In the rows, zero is written as 128.
The same turns and mirrors carry the whole set onto itself, and each row onto the other rows of its family. Which rows share a family with each named row? Give them in list order.
These 16 rows form 4 families of 4 rows each.
doken: [122  87  93 148 112 110 104 103 113 122 146 110  97 103 144]
kub: [109 159  97 151 125 147 151 151 122 114 117 139 125 145 142]
Fir: [124 106 138 165 143 101 136  96 103 131 112  91 113 129 107]
Babud: [115  93  86 150 104 113  97 120  98 112 134 112 100 108 145]
tera: [102  75 110 131 110 113 104 102 112 114 136 114 128  97 143]
zas: [112  84 115 129 108 103 116 115 118 109 145 101 113  92 145]
gel: [124 130 157 160 128 108 148 102 108 133 103  92 102 128 109]
lufep: [ 95 125 124 135  93 147 101 105 118 151 105 155 138  86 137]
kap: [ 77 120 150 131  82 151 115 120 114 147 114 142 134  94 139]
dasig: [ 99 136 120 133  95 148  97 120  95 144  99 158 137  93 139]
Gena: [113 145 130 140 127 146 161 161 132 141 136 125 126 143 146]
fudi: [139 130 131 180 136 125 147 108 119 138  96 104 100 123  98]
febup: [108 153 106 149 125 155 150 147 145 131 129 139 133 141 145]
roso: [136 126 123 176 132 123 137 121 103 128  79 105  98 119 103]
Seruz: [ 72 120 138 135  99 164 121 126 114 146 116 154 154 109 135]
ditan: [110 138 127 155 145 142 161 148 121 142 128 126 135 154 131]

Same family as febup: doken, lufep, fudi
Same family as dasig: kub, Babud, roso
Same family as kap: zas, gel, Gena

The same turns and mirrors carry the whole set onto itself, and each row onto the other rows of its family. Which rows share a family with each named row? Give them in list order.
These 32 rows form 4 families of 8 rows each.
Nipef: [ 99 151 130 114 108 132 111 128  88 174 106 106 117 156]
dusa: [103 138 121 108 124 144 119 136  86 165  98  97 130 163]
Von: [112  96 125 137 123 145 174 106 152 130 132 139 123 111]
Moma: [126 117 101 143 101 136 182 108 158 121 130 124 124 129]
garip: [107 134 138 122 132 149 145 118 147 153 150 102 125 183]
nepo: [112 114 143 116 116 147 149 142 156 167 146 116 135 173]
Fasa: [133 108 101 125 114 145 181 102 163 140 128 132 107 132]
lefiv: [113 124 141 132 137 159 157 156 142 160 151 116 126 158]
daso: [113 119 132 116 138 154 146 131 136 156 159 104 105 179]
bik: [106 132  99 128 110 119 142 103  99 119  90 130 121 104]
narat: [125  97 108 127 139 141 180 109 151 114 125 129 127 126]
lib: [102 117 143 127 117 134 153 129 132 142 168 100 112 173]
vuna: [ 96 121 135 113 115 130 115 137  80 161 112  90 133 146]
Firud: [132 114 106 135 116 141 176 105 163 144 131 119 133 100]
mef: [120 109 150 132 130 142 130 135 150 151 156 108 139 167]
resa: [136  99 103 127 134 147 181 112 162 122 124 128 126 136]
mude: [124 147 112 104 106 118 101 142 108 160 117  95 122 160]
Tak: [100 118 108 108 109 110 140 105 109 140  76 110 136 105]
mun: [125 124  96 127 100 127 144 119 109 138  76 113 150 103]
toli: [111 136 130 112 108 122 120 154 106 151  97 107 133 178]
Remef: [103 109 108 122 128 154 189 121 149 131 129 142 128 118]
nifi: [112 130  87  99 105 105 140 106 119 136  80 111 120 120]
Zibir: [125 130  92 115 101 135 154 110 114 147  65 127 127 117]
mit: [131 118  99 125 102 119 139 116  98 133  84 133 109 104]
Kiv: [107 151 131 126 102 125 104 127  96 170 110 107 127 152]
dagit: [128 113  98 119 108 129 147 122 101 145  77 134 115 103]
lodu: [116 145 127 128 113 115  98 129  93 149 113 102 133 163]
Negi: [ 95 135 135 117 116 118 119 146  88 139 110 101 122 172]
non: [117 119  96 120 128 144 182 106 150 144 139 120 111 100]
Sozul: [124 132 135 144 124 144 151 144 140 145 165 112 118 168]
Saze: [100 127 148 127 135 150 143 122 146 154 150 102 140 177]
Tuta: [111 139  75 106 116 128 147 119 100 130  95 119 115 106]

Same family as Kiv: Nipef, garip, narat, resa, mit, dagit, Saze
Same family as nifi: lefiv, Firud, Tak, toli, Negi, non, Sozul

